In the rows, 128 means zero.
One turn sends every row of this set to another row. A few are shown first. Where does it send the rows asked after them?
Zuba: [118 113 137 135 137 155 117 130 148 134 147 129 116 102 132 137 104 119
 149 118 112  78 171 128 123 109 135 115 123 136 133 152  92 129 120 128
 124 171 151 143 155 169 128 107 114 131 119 159 106 147 141 121]
tole: [128 107 129 112 148 144 142 136 145 141 124 119  91 118 152 120 107 145
 108 122 113  87 136 135 129  80 130 108 111 116 125 136  80 126 125 157
 114 171 141 150 117 147 150 125 162 146 108 150 119 148 127 116]
lil: [115 111 148 129 137 159 116 135 151 125 145 136 118 100 130 132 104 112
 152 121 114  78 167 125 114 107 130 114 125 137 124 148 103 129 133 125
 128 168 152 142 159 169 123 105 122 141 118 161 110 146 134 118]
Mosi: [127 136 126 128 145 157 120 132 140 139 138 135 103 149 150 157 105 115
 127 131 142  94 141 131 136  75 140  93 139  98 128 159 121 137 135 135
 132 172 135 155 120 136 145  98 122 132 113 155 112 140 137 107]
vevip: [133 125 112 129 145 149 132 133 158 149 156 120 109 129 140 155 106 107
 129 135 116  82 133 130 153  79 145  89 131 117 128 146 108 143 116 144
 129 154 132 143 125 139 134 105 125 144 118 168 131 134 138 109]
kobat: [149 131 130 121 130 139 140 139 142 124 130 140 116 115 147 160 109 112
 118 125 133 105 148 142 128  86 126 100 132 103 135 159 103 121 130 144
 129 156 145 147 117 112 149 107 136 143 115 159 117 161 133 107]
Marab: [121 107 155 100 148 139 152 142 135 144 130 120 110 134 163 119 119 120
 110 114 127 112 143 151 125  87 124 136 126 107 130 140 105 135 104 126
 123 163 112 153 140 133 119 112 138 141 113 162 122 146 137 104]
mekat: [105 127 155 104 152 144 131 150 133 128 142 123 105 127 151 124 105 127
 121 135 141 130 146 142 114  93 135 112 124  96 113 144 106 142 113 112
 132 171 111 144 136 133 123 119 142 135 119 142 126 146 128 104]
Tav: [135 124 124 116 152 140 137 140 151 128 145 139 134 140 158 141  74 114
 129 126 129 101 138 135 162  90 132  97 137 107 126 157 101 128 140 125
 134 179 145 149 124 143 142 112 122 121 132 156 120 142 137 102]
fod: [135 135 152 103 134 136 137 145 128 117 114 134 104 127 133 155 126 129
 118 114 114 116 147 137 136  83 132 111 114 121 127 142  82 127 125 143
 107 160 135 141 124 139 156 118 163 133 112 145 127 157 148 103]
kese: [142 113 129 119 143 152 145 128 161 136 124 125 114 148 158 147  96 114
 123 118 128  93 139 148 138  89 122 112 130 110 109 174 109 138 134 140
 133 169 122 152 118 145 158 107 128 138 110 164 112 143 138 109]
Rap: [128 131 128 112 144 132 133 140 145 119 144 133 103 132 150 125  96 150
 120 124 114 101 135 136 150  84 138 100 127 122 139 129  82 116 127 134
 115 184 150 144 128 148 150 129 152 125 132 127 130 138 119 112]
Ref: [119 118 149 116 122 146 118 135 153 143 149 127 115 107 135 129 122 135
 138 118 107  85 158 136 124 100 133 125 115 149 129 156 104 111 114 124
 126 175 162 132 156 169 125 107 119 131 118 148 106 148 137 117]
didek: [126 131 140 103 143 153 121 141 140 133 130 130  93 122 158 127 107 154
 114 115 123 116 127 120 137  74 156  97 103 115 123 131  94 122 123 147
 121 172 143 135 121 145 150 116 149 130 121 140 116 156 147 119]
gaf: [106 128 159 101 149 131 138 152 136 122 140 120 128 147 155 109 100 123
 112 123 129 112 154 147 145  87 134 118 138 112 141 130  90 132 118 118
 126 180 135 152 136 131 121 113 126 123 129 147 130 136 135 100]
Dod: [101 133 140  97 141 139 146 156 152 133 146 104 119 131 143 127 101 105
 134 133 128 105 149 132 124  98 140 120 119 126  98 140  98 146 103 128
 145 166 113 150 130 135 122 111 133 148 119 147 135 142 132  97]
ter: [111 113 162 120 127 153 112 136 157 120 142 119 112 103 136 120 115 121
 138 109 109  89 160 129 113 110 132 121 120 144 122 147 104 121 132 120
 133 160 151 135 152 162 133 105 114 131 124 159 116 139 141 121]
gumov: [119 115 162 105 137 133 140 161 135 129 121 123 120 117 128 134 109 118
 115 136 141 118 149 143 131  93 120 111 141  94 118 155  93 136 108 130
 120 147 134 144 118 128 149 109 136 134 118 150 124 158 146  98]
Riseg: [118 113 151 117 127 151 114 136 152 136 144 137 107 107 133 134 124 124
 144 114 106  79 153 126 122  96 133 118 126 145 130 150 112 115 121 123
 126 163 165 137 155 169 129 102 119 131 119 153 108 139 132 115]
dul: [110 116 152 121 129 142 117 135 146 129 148 107 115 106 138 125 115 118
 138 115 109  86 169 132 113 117 133 125 118 142 121 159 100 118 132 116
 135 165 149 139 151 160 131 106 107 127 118 160 117 135 144 117]
zoma: [128 142 126 111 137 142 143 137 160 136 138 115 105 126 143 125 118 144
 115 111 117 106 128 131 140  85 143 109 108 137 118 114  99 120 109 151
 122 168 126 119 133 156 141 106 139 144 132 146 130 154 145 111]

zoma goes to Dod
Mosi goes to didek
gumov goes to kobat
And these:
Ref goes to dul
tole goes to Marab
Tav goes to Rap
ter goes to lil

One turn sends every row of this set to another row. A few are shown first. Where does it send the rows asked after them?
vipor: [157 110 133 126 125 123 144  80 139 142 124 107 133 104 120 148 116 128
 126 122]
Zak: [148 133 122 115 100 123 125 122 127 138 137 124 116 102 112 140 103 108
 153 106]
Fopi: [126 156 119 119 117 113 134 124 129 158 119 134 123 105 122 151 132 132
 133 126]
zeru: [141 130 141 106 116 113 150 114 126 129 113  96 118 102 135 125 108 125
 134 103]
sosap: [148 124 103 102 120  93 138 103 134 139 128 122 117  90 114 143  98 136
 123 129]
Kugo: [137 129 121 102 146 120 122  98 149 133 125 125 138  96  97 134 120 135
 135 131]
fesat: [137 127 118 106 147 118 121  97 152 133 126 122 137  98  95 136 116 132
 138 126]
tekig: [155 120 122 118 103 104 111 116 117 125 125 134 128 118 114 139 124 121
 129 135]
Lup: [151 132 132 125 128 110 165 113 129 133 145 125 134 104 136 146 124 136
 146 108]
Kapev: [140 145 106 133 118 109 150 103 133 123 119 125 149 103 113 136 113 150
 124 105]
venin: [130 143 113 120 113 120 145  92 124 150  93 117 141 104 118 132 119 129
 131 132]
Fusur: [140 129 105  97 131 126 113 120 111 126 117 128 124 115 123 135 118 129
 144 124]
Zon: [132 147 133 127 133 100 142 119 134 126 127 138 102 114 116 140 114 129
 118 124]
bome: [159 129 122  91 134  99 136 110 133 141 127 125 138  98 108 109 108 121
 136 120]
Ledos: [135 134 129 107 111 117 134  92 152 158 131 103 132 118 123 128 128 131
 120 121]
mibu: [153 134 134 125 124 111 167 113 125 138 141 126 133 105 135 145 125 136
 147 111]
mag: [126 129 137 109 113 129 148 130 116 127 130 135 116 120 117 129 134 137
 127 117]
Tum: [146 128 132 126 108 117 134 108 141 154 145 121 150 114  99 133 122 115
 136 108]
rim: [143 127 115 123 102 120 145 118 137 126 137 127 115  96 106 142 106 132
 110 102]
zeka: [155 110 128 124 126 126 143  77 136 142 125 110 135 108 123 146 117 128
 122 120]
bip: [128 141 139 102 112 118 136 111 135 137 110 115 127  92 107 124 114 114
 156 130]
tute: [140 136 134 121 120 116 122 106 119 109 105 129 140 120 100 130 109 132
 124 112]
movus: [138 127 101  94 130 125 113 119 111 126 116 126 122 113 119 137 120 129
 139 121]
Fub: [127 126 139 111 115 132 149 130 119 129 130 136 113 118 118 132 134 130
 124 119]
lape: [148 150 131 120 129 111 139 109 121 129 120 108 141 106 136 150 129 121
 123  95]

venin goes to Kapev
Zon goes to tekig
fesat goes to vipor
And these:
Fopi goes to tute
Fub goes to Fusur

